In the data rows, 128 means zero.
Here are some points:
[202 141  96 141  94  91 120 123]
[125 118 125 137 109  96 132 142]
[ 87 131 142 110 140  80 144 121]
[ 98 126 121 150 116 114 138 155]
[164 138 107 136 157 185  90 128]
[102 126 106 118 189 111 111 116]
[ 80 116 140 109 128 153 144 120]
[191 145 121 132  96 145 128 126]
[  5 130 175  74 143  42 163 109]
[201 132 115 140 120 211 102 126]
[ 95 112  94 132 226 143  99 121]
[162 134 112 130 132  72 124 119]
[128 124 143 110 111 143 146 117]
[237 133  98 153  96 170 103 132]
[243 135 124 155  88 194  99 130]
[107 124 127 136 128  89 133 137]
[ 78 119 129 113 117  80 149 136]
[176 140 109 158 102  67 124 140]
[199 129 127 140  94 164 115 125]
[ 91 137 147 114 116  62 150 127]
Then 24 other points, each followed by its number:
[143 120 114 115 147 172 114 118] 0
[ 31 128 146 113 132  80 158 147] 1
[196 128 100 153  90 196 113 128] 2
[158 122 148 130 105 220 117 123] 3
[128 124 156 109 108 147 149 120] 4
[220 143 101 146  92  88 118 124] 5
[123 127 111 145 156 136 117 138] 6
[ 42 126 176  96 130  89 152 113] 7
[ 89 109 108 156 153 154 129 158] 8
[ 72 134  86 148 171 121 114 145] 9
[ 66 131 138 130 131 102 145 146] 10
[123 123 117 120 165 116 113 116] 11
[178 129 137 129  98 205 117 124] 12
[112 116 128 106 152  97 136 114] 13
[157 136 113 136 101  49 136 123] 14
[227 133 109 156  96 158 113 132] 15
[ 95 133 113 152 121  74 140 170] 16
[159 119 122 145 104 195 119 133] 17
[214 137 129 153  90 232 103 132] 18
[180 134 109 140  96 146 120 124] 19
[  3 111 195  64 131   0 184 114] 20
[107 129 183 106 116  90 146 118] 21
[155 132 140 121 104 116 135 121] 22
[ 35 121 184  92 127  96 155 111] 23
Which of these numbered points is nearest to each point below, ignoring the direction in which the first points spread most? Its number follows each.
[182 123  82 150 147 186 103 131] > 6
[ 29 121 196  78 141  50 164 106] > 21
[188 127 145 138  93 255 102 127] > 3
[ 61 104  92 117 255 137  94 107] > 9
[137 124 155 125 101 162 128 121] > 23
[233 141  98 149 114  70 113 126] > 5
[170 150 138 124 105  68 140 120] > 5
[ 97 139 148 110 114 116 143 122] > 7
[ 42 124 164  94 124  80 169 118] > 4
[162 119 105 137 182 137  93 118] > 11
[145 130 108 140 119 156 120 135] > 2
[175 128 127 141 105 222 110 129] > 18
[ 68 122 114 157 127  98 154 174] > 16
